In the data rows, the value 500 means zero.
Here are some rows, each followed by its group. Groups can overlap.
[558 388 462 417 417 335 602 485 482 391 430 569 694 506 687 545 477 461 428 573 395 356 353 445 418 366 620 585 587 473 436 470 485 376 554 692 589 520 579 397 536 537 671 446 427 347 438 523] 1
[363 549 536 672 507 722 496 628 404 649 658 424 326 379 298 334 474 684 624 341 414 494 564 732 738 640 487 521 330 473 684 566 329 556 594 514 359 603 586 514 688 517 393 649 569 568 575 527] 2
[626 554 496 409 469 376 558 363 480 470 356 575 656 641 663 571 457 391 401 589 539 444 494 482 494 321 623 531 462 453 411 462 632 555 563 584 675 472 312 409 383 465 619 390 481 382 464 596] 3
[542 443 429 399 459 521 638 389 573 480 362 440 649 622 631 690 586 333 323 675 578 421 621 386 496 375 609 443 557 400 384 621 696 590 571 409 610 360 371 542 347 373 575 261 458 505 439 626] 4
[309 611 632 707 541 605 498 658 414 586 675 480 367 343 372 358 415 612 525 374 483 539 447 706 788 652 275 539 382 525 654 440 445 488 511 609 340 613 524 557 569 509 235 635 489 590 685 511] 2
[469 437 531 539 455 469 396 567 451 495 535 429 567 368 547 471 383 595 535 478 451 422 357 529 506 549 465 630 450 590 582 519 387 228 508 466 443 562 445 559 404 673 587 491 712 450 491 561] 5
[511 433 435 382 509 425 322 477 580 563 430 617 450 588 419 481 633 485 419 585 632 672 520 501 488 551 520 299 681 387 490 342 324 787 362 261 530 360 386 546 407 513 341 537 478 515 603 445] 1
[600 496 527 367 493 370 641 382 589 345 388 526 539 600 575 639 480 445 441 673 577 485 706 374 312 391 650 586 649 438 363 451 746 469 568 549 556 318 358 501 399 377 606 382 464 420 404 484] 4
[490 387 460 518 494 508 570 497 539 408 467 700 579 454 550 573 402 458 412 534 395 487 413 360 433 484 631 556 421 633 427 576 526 484 666 648 639 556 385 363 529 561 584 403 659 488 366 577] 1
[292 515 542 694 594 563 348 707 346 607 684 413 401 378 373 414 469 571 614 352 396 622 428 543 606 630 284 573 451 661 672 413 417 371 418 649 311 657 702 596 584 628 399 620 479 527 614 365] 2
[499 386 453 552 427 349 506 486 498 394 498 626 527 424 573 540 458 548 504 536 451 336 438 506 480 474 640 613 521 580 414 538 471 473 517 564 503 567 657 488 502 699 619 514 566 478 431 530] 6
[546 443 545 522 577 566 481 530 505 449 541 604 508 412 488 702 385 559 487 546 403 432 576 423 435 579 624 624 604 687 455 541 530 375 565 422 487 513 463 431 454 644 632 504 684 482 423 522] 6
[374 563 419 598 655 442 267 606 479 515 559 463 364 499 391 375 557 584 675 397 525 556 412 575 518 546 229 496 420 403 679 371 464 414 433 461 421 555 519 661 694 638 415 639 562 509 516 489] 6
[381 523 535 619 481 607 385 624 507 526 611 479 427 406 428 479 497 608 606 291 310 424 522 617 661 564 519 580 322 699 593 455 471 363 574 589 422 635 673 518 561 591 531 596 590 556 649 498] 7
[397 411 647 559 455 447 600 541 474 343 620 510 468 442 545 513 323 494 495 516 382 471 406 514 480 505 464 738 480 568 473 433 405 466 511 620 511 595 408 540 552 600 618 493 522 248 485 671] 6
[424 460 517 689 616 558 417 610 282 513 646 399 373 448 401 479 599 629 679 354 417 626 521 513 557 690 425 515 342 560 624 485 414 504 539 473 359 546 665 491 738 505 458 680 529 648 474 449] 5
[530 553 575 443 492 368 567 434 501 360 409 545 646 585 678 594 502 441 430 614 463 489 397 294 391 316 522 522 598 485 393 511 523 567 530 460 578 517 392 510 241 518 661 416 490 421 381 650] 8
[517 500 449 455 467 560 404 491 615 555 478 611 472 475 428 496 621 553 476 450 572 528 504 542 470 583 434 398 671 365 534 357 405 575 344 334 512 413 468 469 546 421 398 521 649 569 384 545] 1
[277 506 606 646 566 480 292 679 379 661 693 401 314 449 367 462 526 609 703 305 392 612 508 553 652 631 235 572 377 618 622 544 399 500 474 431 314 577 625 683 600 541 299 627 446 508 599 481] 2
[494 599 409 563 597 462 405 558 551 459 631 398 431 392 410 480 564 565 640 425 456 624 518 529 537 646 371 515 409 503 604 443 469 358 321 524 343 518 644 525 545 535 507 603 437 510 484 593] 5
[296 558 635 679 592 541 367 667 321 642 650 357 290 385 377 372 427 620 657 354 379 486 418 655 637 617 313 608 314 570 613 486 400 371 545 436 333 627 615 584 592 597 493 615 492 588 562 395] 2
[288 490 569 686 610 597 434 696 426 494 582 456 316 342 327 325 448 622 691 364 438 603 472 555 525 642 319 545 471 620 653 367 410 516 503 412 384 680 569 522 589 492 521 621 508 618 621 461] 5
[394 460 490 612 491 598 429 614 423 571 696 448 357 277 421 464 434 639 580 319 347 500 444 584 720 619 451 648 361 605 679 452 355 348 645 594 381 631 644 475 477 610 440 590 574 529 559 445] 7
[326 512 528 684 515 604 348 607 491 499 767 406 293 440 333 316 436 612 612 268 430 541 475 685 611 664 334 541 385 539 675 406 324 455 561 621 378 696 672 605 578 593 413 740 454 485 566 386] 7
[653 443 471 298 529 418 321 261 615 681 265 425 560 615 419 419 839 306 449 551 896 870 611 437 363 550 337 175 750  78 518 237 524 774 170 278 580 184 222 500 366 212 317 387 217 645 665 423] 8
[436 453 421 432 505 567 430 447 549 596 429 585 401 553 459 479 746 448 450 540 589 683 477 520 460 583 453 295 730 496 500 432 569 689 408 350 472 376 490 396 621 430 382 504 342 574 434 521] 1
[433 462 573 601 522 587 569 584 426 613 647 428 479 343 421 380 433 574 584 311 263 411 591 566 621 593 528 606 352 634 592 537 449 468 609 582 364 672 699 479 673 584 563 588 521 660 574 572] 7
[494 513 505 353 483 454 329 387 701 585 429 547 427 514 442 402 600 363 482 539 702 741 419 417 434 537 333 288 700 358 496 337 477 636 359 464 604 318 257 500 535 377 171 461 257 565 687 401] 1
[521 486 554 465 439 433 500 455 672 276 447 616 495 546 562 403 390 401 425 559 441 405 343 481 386 294 697 557 496 498 428 411 477 499 710 696 648 599 311 508 589 642 558 387 504 438 407 416] 8
[632 533 449 353 458 405 372 337 605 652 356 594 564 607 542 482 831 279 317 534 771 826 606 352 451 565 469 171 797 233 501 352 568 811 192 223 563 272 343 387 404 269 151 423 337 692 610 393] 8
[392 586 520 602 550 629 378 687 396 643 633 417 373 410 296 362 470 618 546 373 472 448 481 677 720 597 408 541 400 548 641 458 413 460 497 475 392 605 588 604 527 577 291 675 627 513 648 538] 2
[439 540 379 576 489 544 444 623 485 516 573 426 433 414 379 505 343 658 630 373 359 459 413 526 500 465 585 570 420 514 548 477 508 364 603 640 367 672 645 518 618 524 561 581 593 428 457 505] 7
[613 501 549 393 451 406 657 413 715 401 419 617 463 672 581 588 350 403 388 615 596 448 402 529 390 400 540 510 537 406 358 635 605 497 553 656 594 445 267 579 496 537 527 415 362 375 579 438] 3
[709 515 610 466 564 521 585 401 608 388 497 614 614 603 640 515 351 369 405 646 467 419 427 487 384 355 612 525 543 532 340 631 566 475 584 611 616 450 484 503 429 518 491 402 468 410 464 436] 8
[275 512 534 603 558 623 461 669 343 587 641 354 322 292 334 382 463 638 625 346 436 518 436 608 687 564 478 523 403 612 651 579 505 440 624 554 312 623 611 607 549 479 315 599 542 613 579 345] 2
[556 429 516 287 509 423 567 375 491 412 338 510 721 538 701 531 475 378 461 658 531 398 485 403 453 429 529 500 589 328 304 528 596 459 527 567 608 437 358 464 478 391 581 352 439 402 481 494] 3
[401 460 585 359 389 369 538 359 545 424 379 569 679 675 633 592 513 358 452 590 582 471 569 494 378 336 570 465 522 350 358 445 510 510 595 509 675 469 433 501 431 516 482 404 543 508 486 550] 3
[420 624 564 664 596 647 403 570 385 631 604 502 279 333 397 455 510 605 677 338 418 592 554 551 663 671 359 539 413 597 678 463 484 508 450 411 356 605 527 482 613 393 429 653 612 652 535 475] 5
[535 423 480 457 392 486 630 512 533 366 443 589 577 455 588 638 494 568 366 553 443 374 480 397 465 386 712 633 549 566 423 529 550 498 528 447 600 555 494 415 389 546 714 405 682 414 445 577] 1
[325 446 615 621 577 684 354 641 315 600 720 528 275 314 310 395 465 656 767 291 417 489 436 617 660 570 460 576 420 672 710 411 486 427 646 564 340 657 666 498 679 543 357 682 521 540 553 418] 2
[443 515 572 637 531 716 529 623 361 520 653 493 405 350 469 560 441 589 570 375 393 482 521 496 633 579 510 626 318 798 555 602 521 439 477 442 393 580 623 434 466 535 482 585 491 508 546 407] 7
[515 358 413 539 409 427 507 505 411 321 502 654 513 411 580 425 435 518 479 500 300 445 496 460 409 417 529 618 501 541 428 592 413 466 576 744 560 605 459 473 505 610 645 525 533 512 338 446] 6
[711 448 526 397 502 401 545 385 566 438 343 451 583 633 582 439 401 355 401 660 563 467 517 445 328 317 626 420 594 332 350 565 514 556 497 554 629 466 400 587 460 398 623 398 344 405 425 435] 4
[435 518 529 654 700 677 438 579 482 671 614 403 315 316 340 453 602 645 616 337 448 487 630 634 657 688 412 587 309 644 652 573 538 355 534 324 341 522 755 478 626 430 525 610 640 615 521 503] 2
[441 543 413 543 553 448 380 574 357 580 577 615 345 478 377 397 489 576 479 426 461 630 402 620 496 543 330 427 520 428 569 394 298 451 335 544 443 525 442 610 606 692 349 554 382 442 507 413] 6
[573 516 333 380 477 393 645 386 574 375 388 566 686 749 640 545 481 344 323 591 599 508 538 561 463 341 708 444 509 358 378 404 657 589 529 504 639 426 398 487 335 512 491 404 542 467 579 519] 3
[401 599 570 558 527 652 539 579 324 619 518 499 471 322 397 424 644 610 549 396 509 472 557 485 529 702 446 543 468 628 636 538 499 413 363 321 411 514 634 424 573 474 524 584 457 622 602 500] 5
[498 486 497 565 555 518 533 581 416 342 550 480 474 488 498 573 342 565 591 490 358 411 463 548 539 479 527 546 375 538 527 697 468 406 595 601 499 579 538 539 495 691 593 578 605 383 530 501] 5
[798 346 535 386 412 473 620 412 635 410 310 592 618 593 670 539 539 402 418 617 543 464 575 326 320 441 671 434 554 559 401 538 782 449 562 484 582 409 415 385 377 378 716 303 433 604 421 494] 4
[514 242 562 490 420 473 418 462 500 320 468 663 683 506 588 606 430 543 402 600 398 430 438 459 366 473 478 634 557 561 443 545 427 479 584 668 563 533 513 401 441 549 639 417 537 510 420 557] 1
[256 640 490 627 525 430 370 670 426 532 663 367 393 410 361 411 468 621 677 370 415 559 440 623 561 576 367 525 442 487 683 423 357 398 466 568 370 607 572 646 569 563 444 646 528 593 605 369] 5
[531 533 546 495 530 578 398 549 400 540 612 490 339 490 386 646 528 505 541 523 471 613 520 541 478 574 231 449 661 529 595 481 494 360 249 353 407 407 580 375 555 453 357 567 405 467 438 562] 6
[714 525 421 319 565 420 701 346 569 614 300 481 693 667 662 555 508 412 364 664 673 389 539 412 470 401 642 408 517 321 382 654 662 501 418 524 616 299 464 386 399 381 629 334 391 513 395 627] 4
[455 524 602 457 444 354 584 394 538 350 434 654 714 488 630 666 479 472 407 594 513 399 446 405 361 419 544 599 600 480 372 575 462 620 523 572 623 496 360 534 403 564 604 414 567 382 504 636] 8
[589 461 514 485 428 423 541 517 450 296 485 612 568 620 612 532 347 502 343 583 458 346 359 340 455 443 534 571 495 521 416 554 404 454 515 623 585 539 482 547 416 649 584 455 588 319 495 523] 1
[526 397 530 357 454 420 632 429 526 319 391 502 663 698 670 637 438 356 459 670 499 477 414 398 361 312 522 473 521 582 311 608 638 518 523 554 659 363 422 492 342 382 598 355 429 302 414 612] 3
[453 544 433 549 513 360 442 568 386 375 547 546 534 439 475 595 292 474 529 488 404 462 314 515 461 456 506 668 429 533 496 540 482 469 690 427 432 664 528 558 518 624 574 486 690 415 418 565] 6
[592 426 497 442 379 506 651 401 624 509 327 576 528 621 705 526 444 419 326 635 500 451 619 463 415 343 608 419 568 454 375 567 645 535 605 555 623 432 345 447 219 373 590 303 445 532 464 566] 4
[372 464 472 522 547 594 303 572 460 640 575 526 369 504 389 499 580 530 666 462 387 590 392 563 412 554 424 455 549 501 651 333 446 353 372 543 440 520 482 515 712 553 402 634 386 585 509 532] 6
[541 556 518 301 433 328 414 363 425 571 362 367 507 725 515 385 866 269 360 646 771 787 670 387 439 476 397 161 774 187 440 290 501 699 151 383 565 222 364 532 516 229 401 467 211 555 548 450] 8
[662 558 501 414 498 405 682 369 675 435 432 473 637 699 612 577 436 353 367 639 616 465 628 423 391 339 590 452 500 355 338 635 495 601 500 476 640 379 321 537 435 499 533 346 515 351 479 531] 3
[366 524 501 688 715 649 401 679 400 568 711 455 399 420 393 544 348 590 587 370 376 440 390 675 652 567 458 594 321 634 601 489 550 420 555 482 371 593 698 540 567 688 476 651 486 402 596 545] 7
[603 540 478 342 396 483 525 377 487 405 305 568 671 678 654 549 472 446 382 557 554 384 568 507 447 269 651 454 520 297 403 500 604 687 593 493 639 481 351 516 380 506 593 367 569 415 559 537] 3
[541 391 506 345 371 404 571 400 504 406 424 574 683 634 702 618 499 430 428 693 468 482 524 410 297 384 497 481 716 361 372 476 633 373 483 479 564 395 409 603 348 541 673 381 506 416 441 449] 3
[381 409 487 545 485 414 525 566 460 475 569 588 521 549 549 555 354 632 592 488 409 414 333 528 373 517 476 643 525 623 482 491 459 478 635 535 408 599 508 524 568 695 607 493 619 435 534 492] 6
[525 610 504 325 477 511 312 375 627 712 301 504 454 702 490 481 830 247 451 574 899 832 587 341 439 562 256 133 766 199 495 258 592 742 176 288 558 151 354 471 285 347 192 442 228 549 565 482] 8
[469 723 531 659 571 608 462 653 463 448 612 470 434 405 394 339 307 572 612 372 432 479 386 662 645 461 441 629 340 533 551 571 537 299 571 606 424 621 639 520 594 562 345 592 555 468 510 394] 7
[383 579 524 679 654 617 461 661 340 480 651 434 371 471 350 346 483 670 606 334 355 551 520 612 588 603 431 507 357 470 654 471 413 493 556 442 361 622 611 576 668 528 422 657 470 457 640 434] 7
[541 555 569 328 384 469 669 369 533 368 380 540 722 683 594 516 567 443 454 638 633 526 504 486 399 351 674 509 557 397 399 458 654 659 541 599 670 423 387 442 454 488 595 374 514 438 550 446] 3
[555 614 521 657 570 603 397 583 387 574 554 544 481 459 393 500 505 637 567 310 460 619 442 599 722 642 475 434 414 483 658 502 499 458 442 362 363 572 572 441 552 436 460 657 531 596 534 395] 5
[579 490 487 444 396 475 482 446 517 360 475 577 627 502 655 558 439 446 387 587 507 419 404 316 451 413 655 609 583 584 417 490 439 440 499 466 599 536 479 473 370 584 670 460 606 435 447 484] 1
[305 527 563 666 618 683 455 680 421 717 682 397 368 429 354 466 500 652 737 382 406 484 496 604 716 670 383 534 345 603 677 542 402 403 432 427 339 576 653 550 555 626 358 619 523 591 588 520] 2
[311 473 608 665 516 636 368 629 483 692 612 405 368 388 355 350 456 602 802 318 399 463 460 672 616 585 378 533 392 581 739 526 370 395 587 653 402 569 623 409 753 529 449 644 535 627 510 439] 2
[564 643 404 346 473 466 350 337 619 611 326 400 518 652 502 413 809 323 307 621 866 847 674 436 435 562 380 167 740 254 489 309 558 775 145 286 635 203 332 507 370 302 205 398 237 610 587 508] 8
[424 477 404 476 510 551 450 578 527 573 473 532 338 495 441 399 608 466 467 483 494 613 473 551 422 557 391 398 580 472 555 417 480 491 434 404 508 535 543 445 590 467 458 616 453 590 456 447] 1
[693 509 461 342 411 441 679 394 566 379 384 669 617 538 635 627 489 423 334 615 551 468 622 445 456 357 755 517 536 501 386 620 631 553 574 528 620 467 519 324 395 344 499 408 575 411 462 349] 3
[404 475 429 356 515 409 321 387 621 629 413 493 571 613 414 443 803 380 463 558 734 718 527 406 405 567 408 326 794 279 544 380 502 621 303 334 553 319 399 524 498 422 376 455 389 604 555 497] 1
[421 547 482 628 612 610 331 641 390 706 646 450 417 455 414 395 542 613 607 336 433 560 591 630 579 705 363 498 539 488 656 481 414 402 425 481 368 577 719 544 680 506 478 738 444 562 504 443] 5
[498 518 465 387 528 362 432 492 521 577 488 563 400 568 436 349 701 425 495 539 644 668 509 450 348 527 463 368 694 326 562 472 449 547 333 401 537 417 405 347 600 286 278 544 270 588 558 370] 1
[671 419 456 366 507 395 474 365 683 446 401 480 671 599 608 560 490 414 387 646 589 373 587 433 407 388 571 514 481 403 358 485 619 466 584 414 604 359 452 583 442 472 556 357 439 480 444 586] 3
[604 469 379 406 402 326 540 370 572 381 348 549 722 667 654 522 507 394 370 618 562 497 520 412 382 414 609 469 552 448 369 510 542 556 479 509 663 437 389 659 434 465 557 344 593 401 515 599] 3
[439 562 367 523 605 585 434 568 409 531 502 595 426 538 436 416 581 547 520 416 510 587 435 584 647 563 461 464 446 484 546 441 421 490 428 303 457 519 522 503 588 526 465 636 448 598 456 504] 6
[555 568 436 368 361 369 501 318 624 410 372 480 647 620 672 547 527 334 340 612 551 498 516 437 303 384 625 483 515 353 382 532 508 537 455 731 697 415 389 534 298 488 527 355 490 454 440 514] 3
[481 518 465 610 637 646 464 634 349 577 611 393 419 344 382 516 565 617 526 378 449 465 475 531 588 719 545 483 452 607 703 547 529 438 436 295 325 500 666 383 593 519 521 609 544 536 518 494] 5
[446 623 399 413 448 414 433 493 488 477 424 603 344 541 401 468 612 419 417 545 625 670 463 488 475 510 544 392 602 411 485 437 463 623 244 397 460 395 444 517 519 468 277 519 352 522 558 547] 1
[488 371 501 556 410 405 550 463 573 407 499 650 526 499 544 521 383 444 508 526 481 355 406 433 336 427 529 548 608 536 383 469 384 728 599 515 544 597 405 560 503 666 538 380 569 414 475 508] 1
[430 512 428 303 532 379 364 362 625 559 410 459 470 613 495 479 814 298 421 587 790 890 523 466 388 517 344 173 800 297 444 335 431 764 229 404 529 294 211 477 447 327 248 406 287 566 527 534] 8
[398 602 467 629 505 569 277 584 492 605 541 480 500 471 328 363 527 558 701 363 378 585 400 624 585 612 357 490 420 436 684 470 283 371 541 504 421 551 635 616 595 602 466 727 457 621 439 453] 5
[443 479 567 660 631 559 426 655 210 750 656 280 446 322 395 536 584 634 603 358 394 582 452 560 698 713 421 551 393 564 574 511 522 537 470 394 321 503 692 490 635 437 440 637 566 571 489 487] 2
[668 545 448 352 500 351 604 358 555 480 335 374 670 615 705 542 504 370 418 635 598 451 619 413 491 392 629 488 474 408 359 619 729 561 412 487 669 373 377 600 327 410 561 311 409 324 422 616] 4
Which 4 groups are nearest to each row below, nearest first, going by the average distance to the group's rows?
[395 474 454 510 550 523 632 553 496 537 576 636 338 317 495 520 404 607 631 457 449 461 390 528 566 542 490 553 442 683 475 450 437 435 672 572 470 683 510 520 527 702 582 518 673 511 406 454] -> 7 6 5 2
[533 441 493 494 571 518 460 587 446 572 519 438 353 492 424 551 595 612 641 498 497 657 481 543 465 600 355 414 531 544 616 482 487 337 358 402 351 458 603 558 486 381 366 613 482 488 531 588] -> 5 6 2 7
[546 421 413 406 516 415 475 459 512 581 397 468 532 648 459 568 735 341 393 586 722 744 547 365 417 590 431 219 796 425 541 340 445 653 280 439 436 325 429 512 514 205 439 513 266 595 536 385] -> 8 1 4 3
Which 3 groups are nearest to each row below, nearest first, going by the distance to the group's nearest row?
[462 579 473 693 703 695 488 646 365 603 695 377 395 339 342 381 463 658 561 338 502 475 577 536 683 663 525 575 367 631 712 554 546 559 535 357 247 616 686 513 518 462 527 635 564 592 688 457] -> 5 2 7
Which 3 groups are nearest to each row below, nearest first, going by the distance to the centre of the group?
[610 370 587 480 568 521 658 526 541 417 559 582 437 492 609 663 357 605 472 549 365 341 465 488 449 490 566 566 467 661 469 673 632 283 582 532 435 542 571 370 534 525 666 427 622 388 408 558] -> 6 1 3
[462 448 449 534 462 477 633 556 545 510 437 546 465 486 615 554 443 536 431 497 380 419 424 562 575 464 546 569 449 599 494 624 572 450 639 473 550 545 527 386 475 635 630 440 675 536 379 661] -> 6 1 3
Which 3 other groups have their centres nearest to the centre of group 4, nearest first?
3 1 8
Group 2 spreads out most along one direction. Which 3 other groups' directions of most spread are closest to that one, closest first?
7 5 4
Which 3 other groups have their centres nearest to the centre of group 8, nearest first?
1 3 4
Group 8 spreads out most along one direction. Which 3 other groups' directions of most spread are closest to that one, closest first?
1 6 5
Which 4 groups are nearest to each row below, nearest first, going by the distance to the group's nearest row?
[399 473 525 535 505 499 391 583 400 535 583 409 407 394 397 572 572 603 567 379 455 519 490 631 584 686 348 528 414 555 596 594 468 480 335 380 353 506 566 577 588 598 463 558 570 501 528 466] -> 5 2 6 7
[380 533 424 648 459 611 215 624 394 654 604 428 349 418 299 403 573 694 652 294 477 489 588 645 663 573 385 547 281 537 625 488 395 408 483 468 360 572 668 556 528 521 558 679 596 648 589 415] -> 2 5 7 6
[450 505 421 473 560 467 312 461 569 558 470 515 442 498 407 431 681 492 530 509 598 705 414 584 414 644 321 466 563 459 551 329 440 532 383 424 426 459 532 525 659 585 396 497 410 470 461 392] -> 1 6 5 7
[606 502 490 453 445 426 643 482 577 449 476 564 498 426 588 666 461 412 386 525 427 405 426 373 414 415 566 512 580 654 376 584 530 445 498 560 665 530 580 347 459 556 595 397 540 371 412 635] -> 1 6 8 3
[420 519 518 594 497 385 418 494 439 381 529 501 575 528 566 481 364 583 494 521 400 335 408 483 395 507 464 676 429 465 525 407 339 495 564 515 559 599 496 502 512 562 661 549 619 380 392 618] -> 6 5 1 7
[603 595 518 427 365 388 598 410 606 399 443 577 646 592 638 645 481 382 427 546 562 454 520 451 400 312 541 574 581 516 327 503 437 645 556 568 657 429 450 551 419 428 581 355 505 423 402 616] -> 8 3 1 4
[387 486 403 542 562 384 423 667 493 528 604 637 401 522 344 514 454 540 610 429 466 667 418 543 499 641 313 509 441 481 629 431 452 445 423 474 442 519 547 564 512 574 320 637 429 538 551 461] -> 6 5 1 2
[522 463 509 508 503 304 558 563 481 266 580 555 627 510 535 626 438 587 518 597 429 336 456 338 490 468 468 633 445 660 452 495 461 513 487 606 528 536 615 483 537 485 719 496 652 439 491 619] -> 6 1 5 8
[566 383 551 468 519 504 552 510 421 446 454 509 508 450 571 556 420 553 578 555 331 354 480 421 475 475 486 650 453 695 424 657 349 361 619 511 519 548 613 410 602 440 719 465 550 415 374 606] -> 6 5 1 7
[513 424 467 537 368 478 569 470 570 324 496 537 528 515 526 442 375 617 492 491 432 398 471 484 466 417 674 551 462 412 457 509 348 486 682 589 599 663 494 438 501 725 540 390 660 448 486 566] -> 6 1 8 5
Group 5 spreads out most along one direction. Which 3 other groups' directions of most spread are closest to that one, closest first?
6 1 8
Group 7 spreads out most along one direction. Which 3 other groups' directions of most spread are closest to that one, closest first?
6 1 2
Which 3 other groups have their centres nearest to the centre of group 5, nearest first?
7 2 6
Group 1 spreads out most along one direction. Which 3 other groups' directions of most spread are closest to that one, closest first?
8 6 5
Which 4 groups are nearest to each row below, nearest first, going by the distance to the centre of the group?
[543 380 482 480 411 467 609 519 605 368 494 564 623 468 570 564 423 517 443 583 409 346 378 482 512 427 520 652 518 544 413 465 472 418 644 654 595 498 485 423 497 678 535 391 629 457 515 567] -> 6 1 3 4
[572 504 365 464 495 494 685 534 478 340 548 534 579 427 563 679 507 585 445 569 481 401 546 363 482 414 552 623 478 680 448 575 533 431 530 543 567 518 643 512 429 547 623 470 491 385 343 546] -> 6 1 3 4
[419 592 613 636 551 531 394 623 457 541 651 588 323 417 356 391 364 579 532 384 399 585 384 624 590 537 363 535 455 553 627 302 396 573 448 648 367 651 459 632 699 617 362 626 383 439 647 401] -> 7 2 5 6
[636 537 444 402 480 388 557 339 652 419 357 577 646 650 588 490 418 356 412 587 510 531 406 470 475 320 589 485 516 251 336 446 579 708 521 418 677 451 391 597 261 469 437 437 433 405 475 564] -> 3 4 1 8
[532 539 341 339 530 443 317 330 559 537 321 390 485 638 468 502 829 300 478 578 836 852 665 414 369 531 434 177 770 133 489 387 646 662 244 236 511 172 377 595 460 270 246 434 232 611 550 466] -> 8 1 4 3
[504 459 486 580 392 455 477 533 486 412 467 536 564 419 483 573 386 551 548 470 376 436 427 469 455 420 452 664 444 701 401 581 514 382 584 569 533 565 448 523 511 612 711 485 542 409 404 544] -> 6 1 7 5
[553 522 477 591 523 514 439 549 394 483 565 383 557 377 462 566 458 635 563 390 354 367 532 434 520 622 554 647 489 560 554 512 285 528 512 519 437 571 664 611 585 597 587 586 704 515 485 539] -> 6 5 7 2
[565 548 434 318 597 354 357 331 612 612 342 499 539 733 489 451 795 246 412 621 818 800 497 353 475 506 371  96 715 169 488 343 516 694 100 310 569 270 348 509 430 327 171 490  62 570 527 453] -> 8 1 4 3
[499 492 469 526 524 450 585 619 427 461 574 471 483 421 531 611 443 531 584 504 397 438 472 489 575 517 460 614 474 583 555 624 570 315 549 444 419 511 633 377 538 588 587 513 620 427 438 640] -> 6 5 7 1
[552 371 510 372 430 331 496 306 604 699 334 438 482 502 475 393 764 328 439 556 812 740 601 294 363 637 430 204 770 352 439 406 368 766 205 270 552 273 338 477 472 293 394 451 232 557 662 434] -> 8 1 4 3
Which 3 groups are nearest to each row below, nearest first, going by the average distance to the group's rows?
[714 654 454 342 540 364 390 267 606 673 270 374 593 719 500 571 886 305 312 600 898 771 559 365 448 630 449 183 781 140 488 440 393 893 110 149 530 149 386 486 437 228 280 451 392 641 571 444] -> 8 1 4
[423 490 612 581 628 609 508 619 464 566 642 432 445 340 462 545 385 569 475 449 265 433 415 589 567 493 553 571 407 730 528 517 465 402 581 618 474 593 517 484 570 575 549 515 590 522 559 511] -> 7 5 2
[466 682 388 607 629 501 402 664 379 571 597 404 423 402 418 474 504 628 541 341 483 518 501 564 711 684 403 497 348 526 645 508 368 514 423 373 417 594 657 576 665 526 368 688 530 458 531 399] -> 5 2 7
Which 3 other groups have their centres nearest to the centre of group 6, nearest first?
5 1 7
Which 3 other groups have their centres nearest to the centre of group 3, nearest first?
4 1 8
Which 3 other groups have their centres nearest to the centre of group 1, nearest first?
6 3 8
Group 4 spreads out most along one direction. Which 3 other groups' directions of most spread are closest to that one, closest first?
8 6 1
